39,92,64,17,75,88
33,87,92,58,55,96
84,39,30,73,69,28
: 55

3,8,5,4,2,5,8
3,1,2,3,4,2,1
: 2

9634,6309,2371,1349
4944,9942,7724,1160
: 7724

81,194,219,86,50,25
74,163,202,84,50,112
78,203,168,91,29,88
: 50

2877,1259,1215,3814
9095,5501,4833,3258
5337,8132,2445,3234
: 4833

221,95,110,119,113
57,120,101,106,120
74,117,112,102,117
: 106

33,244,77,109,170,142
125,186,135,132,170,77
: 170

96,86,169,63,185
178,46,170,211,164
: 211

48,16,67,77
42,21,71,79
: 71

380,167,538,172,131,764,829
317,389,317,318,518,287,433
665,560,350,481,713,611,298
: 287
---
29	172	110	182
82	212	117	206
-> 110

48	25	33	55	40
37	27	57	48	49
49	85	39	5	35
-> 57

5	3	2	7
5	6	8	7
6	6	7	8
-> 8

6301	4915	5691	5684	4734	4126	5303
5992	3374	9135	2527	7040	6925	5377
6131	7870	6710	8280	6066	5489	6311
-> 9135

81	78	114	138	86
41	121	168	165	197
112	112	165	164	119
-> 168

475	446	-530	-201	-68
-290	612	-521	65	124
-> -530

95	62	48	74	66
23	77	87	38	27
-> 48
---
[-2.40 -3.50 -0.42 -1.59 -4.01 -5.58 -1.51] -2.40

[[-1.82 -2.99 -1.67  1.88 -5.11  5.12 -2.87]
 [ 1.97 -0.08 -0.11  4.23  2.62 -2.30  1.18]
 [-0.93  0.50 -0.89 -2.03  0.78  0.67 -0.84]] -0.11

[[-3.19  3.96  3.12  4.87  2.94]
 [-3.20 -0.53  2.96 -0.95  0.17]
 [-1.63 -1.57  1.99  2.69  0.79]] 0.79

[ 3.53 -6.48 -3.11 -0.08  1.89] -0.08

[ 2.44 -5.05  4.93 -2.93  0.35] 0.35

[ 0.35  2.96  0.84  0.04 -1.38  0.52 -5.07] 0.35

[[-2.15 -6.21  0.78 -0.72  1.17]
 [-1.40 -0.45 -0.99 -5.95 -1.71]
 [ 0.05  2.01 -0.92  2.18 -1.88]] -0.92
---
[[71, 21, 49, 37, 44, 43],
 [78, 55, 56, 40, 52, 45]] -> 55

[[-388, -147, 97, 366, -160, 23, -64],
 [593, 694, -622, -809, 426, -210, -561]] -> 694

[[20, 61, 64, 24],
 [55, 82, 67, 75]] -> 82

[[22, 23, 20, -35, 20],
 [15, 25, 41, 8, 4]] -> 25

[[17, 56, 70, 18, 16, 64, 14],
 [57, 77, 15, 57, 40, 49, 80]] -> 77

[[50, -16, -23, 18, -15, -34, 24],
 [-21, -16, 8, 9, -9, -29, -4]] -> -16

[[5, 6, 4, 7, 4],
 [6, 5, 3, 1, 6]] -> 5
---
array([[ 19.036,   7.111,   6.661,  16.063,   7.677, -18.322,   8.430],
       [  7.064,   7.769,   9.302,   7.386,   8.222,   6.894,   7.946]]) out 6.661

array([-1.95,  1.94,  0.20,  0.54,  1.84,  0.11]) out 0.20

array([-150.14,  -61.58,  -16.76, -160.79, -130.22,  168.53,   20.95]) out -16.76

array([ 11.6,  10.0,  19.9, -11.4,   3.7,   5.7, -15.9]) out 19.9

array([ 0.05,  0.13, -0.15, -0.12]) out -0.15

array([[  84.909, -169.775,  -86.540,  -72.082,  -88.890, -122.996],
       [ -74.659,  190.909,  112.456, -159.853,  -40.355,  207.205]]) out -86.540
---
[-24, -30, -17, 29, -15] ==> -15, -24
[941, 209, 77, 188] ==> 188, 941
[[121, 46, 199, 155, 77, 184], [65, 111, 139, 168, 176, 54], [198, 31, 204, 158, 149, 148]] ==> 184, 198
[3238, 9744, 6744, 5858] ==> 5858, 3238
[[-7, -39, -20, -15, -3], [18, 35, -12, -36, 24]] ==> -3, 18
[3, 6, 7, 2, 0, 3, 4] ==> 4, 3
[2, 8, 6, 8, 2, 6] ==> 6, 2
[[173, 127, 191, 126, 89, 58, 199], [165, 124, 198, 160, 109, 68, 182]] ==> 199, 165
[[60, 53, 56, 88], [83, 14, 23, 59], [53, 61, 59, 57]] ==> 88, 53
[[4223, 4809, 3037, 6054], [3320, 4995, 8855, 6145], [3982, 4744, 3361, 5722]] ==> 6054, 3982
